In the rows, 128 means zero.
Named turns come first, each shown by rows before and after it. Which turns, in which order, take the first row of each pair that follows to the second? Write the first one first, as in the answered first pair.
miko (before -> after):
[146 155 114 148 144 159  56 110 156 114  43 145]  ->  [165 165 121 147 134 162  44 114 143 117  60 134]
[ 97 127 106 136 137 142 104 100 117 140 125 131]  ->  [104 133 109 134 131 144  93 105 111 143 132 124]
[141  93 117 155 117 134 146 117 106 148 159 115]  ->  [134  88 116 156 123 134 153 115 109 149 155 119]
[100 175 130 145 125 130 157 129 157 145 120 173]  ->  [105 185 129 142 109 138 142 135 156 150 127 163]
guled (before -> after):
[133  75 126 149 190  89 159 100  98 105 138 173]  ->  [100  88 111 151 167 105 173  85 142 145 145 190]
[124 166 146 134  89 122 163 162 152 132 154 121]  ->  [130 174 134 133  83 137 134 156 159 143 151 112]
[148 136 143 132 123 114 111 129 100 120 132 127]  ->  [135 134 149 133 125 104 140 131 105 119 135 139]
Kudom (before -> after):
[150 171 127 107 100 155  89 156 122 126 119 117]  ->  [163 130 146 121 102 135 113 131  84 150 170 110]
[127 132 145 126 144 123 149 113 130 110 137 137]  ->  [125 147 140 125 142 128 140 118 140 104 122 136]
[126 171 137 112 111 114 157 131 131 144 151 143]  ->  [124 171 134 112 111 115 154 135 133 142 148 143]
Rir (before -> after):
[ 90 133 100 121 102 137 124 113 161 153 112 127]  ->  [ 85 122 110 112  97 134 140 123 154 156 125 128]
[153 133 133 120 109 140  65 135 113 143 161  81]  ->  [147 156 121 127 116 147  52 128 138 134 132  91]
[132 141 150 173 123 114 172 108 100 177 182 126]  ->  [149 150 146 186 131 117 144  94 100 172 175 120]
[151 122 141 118 136 120 143 136 108 112 133 150]  ->  [157 125 139 123 139 121 134 130 107 111 132 148]
Pairs:
Each pair is two turns apart.
[139  72 154 125 156 112 121 130  96 115 144 123]  ->  [130  83 154 140 168 101 146 120 110 112 138 142] | Rir guled
[162 153 118 121 139 130 113 125 134  79 128 120]  ->  [152 139 116 122 153 125 129 121 141  72 119 130] | miko miko
[143 120 109 112 126 128  97 128 116 139 126 117]  ->  [141 106 119 113 145 111 127 133 105 119 117 129] | guled miko
[128 107 128 168 143 112  94 102  85 151 171 120]  ->  [104  87 119 172 161 108 117  93 102 145 148 140] | miko miko
[139  86 155 109 136 120 115 166  95 100 120 112]  ->  [128 117 157 114 141 110 138 175 113  84 103 133] | Kudom guled
[ 95 108 112  96 151 147 129 160 113  79  95 101]  ->  [145  93 130 136 147 136 115 105  76 125 162  83] | Kudom Kudom
[132 144 113 158 157  91 169 131 112 104 102 163]  ->  [134 127 122 151 148  87 180 135  95 110 121 157] | Rir Rir
[ 93 127 159 163 130 129 120 100 139 126 122 139]  ->  [110 126 158 159 132 134  92 102 126 118 118 124] | guled guled
[132 169 138 136 111  99  96 139 114 171 140 128]  ->  [141 159 149 136 124  81 119 150  96 149 139 133] | guled guled
[127 104 139 152 159  95 188 123 127 103 116 156]  ->  [105 112 126 155 134 115 184 102 158 150 136 161] | Rir guled
[108 131  97  36 117 143  67 189  73 131 139  76]  ->  [118 148  87  49 125 150  42 175  83 123 120  77] | Rir Rir
[105  98 123  92  92 147 153 148 147 136 110 121]  ->  [130  99 119  90  97 152 112 150 130 124 104 100] | guled guled
[140 158 123 155 142 125  96 122 131 117 100 139]  ->  [147 129 131 168 153 111 115 101 112 128 124 141] | Kudom Rir
[150 179 151 162 134 106 138 116 106 149 176 130]  ->  [143 201 137 168 142 112 125 112 133 140 146 141] | Rir Rir
[109 123 125 130 112 124 165 109  99 155 132 129]  ->  [123 123 123 137 112 129 142  98  94 161 138 118] | Rir guled
[105 177 144 160 105 121 165 146 158 108 189 149]  ->  [114 154 155 161 114 108 177 139 143 106 199 145] | Rir miko
[140 114 127 140 139 106 130 163 108 106 130 135]  ->  [114 104 110 137 139 118 135 154 137 114 111 145] | miko miko
[166 140 142 154 135 101 134 114  94 117 162 127]  ->  [130 150 130 159 117 111 154 101 133 152 169 146] | guled guled
[112 108 141 142 148 129 164 125 149 112 127 135]  ->  [114 136 130 137 144 140 136 135 165 103 107 131] | Rir Kudom
[119 143 153 121 133 146 156 120 178 138  99 176]  ->  [127 105 177 109 122 136 176 128 136 152 149 160] | Rir Rir
[101 171 114 123 128 139 120 130 165 143  96 146]  ->  [104 180 128 108 108 138 125 151 154 148 119 136] | miko Rir
[111 201 146 145  98 113 135 135 159 127 145 149]  ->  [127 196 160 152 108  99 147 135 139 114 149 152] | miko miko
[119 128 132 113 132 111 159 141 104 114 131 127]  ->  [ 95 132 112 112 121 129 153 128 135 136 125 133] | miko guled
[122  94 153 114 105 123 172 136  71 132 170 110]  ->  [ 91 155 115 100 112 151 138 166 143  93  77 133] | miko Kudom
[153 106 133 135 130 119 159 134  94 134 158 118]  ->  [153 112 125 150 126 125 150 114 105 153 162 120] | guled Rir
[110 141 151 151 148 107 181 148 140 142 104 166]  ->  [100 136 138 147 117 134 162 130 152 188 128 155] | Rir guled
[132 137 128 119 138 159 104 134 160 108  82  99]  ->  [166 113 151 138 133 143 108 107 114 136 143  81] | miko Kudom
[154 157 146 150 153 121 121 137 115 110 114 117]  ->  [131 165 142 140 148 125 144 153 131 105 102 129] | Rir Rir
[108 103 116 120 118 118 157 111 156 163 127 147]  ->  [124 130 120 115  90 133 125 118 149 175 150 125] | miko miko
[134 158 153 102  87 135 129 168 112 142 165 111]  ->  [153 153 157 110 100 123 128 165  93 132 167 110] | Rir guled
[ 82  60 117  99 103 159 135 104 146 151 135 123]  ->  [107  74 118 101  88 169  97 100 133 162 151 100] | miko Rir
[153 141 138 159 131 116 117 128 112 121 116 125]  ->  [132 150 132 151 129 119 132 139 131 115  99 138] | Rir Rir
[128 126 112 107 106 136 134 163 154  96  88 134]  ->  [158  83 135 137 108 116 151 119 106 135 159 121] | Kudom Kudom
[143 123 149 107 168 110 120 138  88  73 128 138]  ->  [ 98 109 120 100 173 128 130 127 133  82  95 158] | miko miko
[143  97 118 139 149 107 137 130 117 122 124 120]  ->  [119 106 107 143 133 120 148 120 147 153 130 131] | guled guled
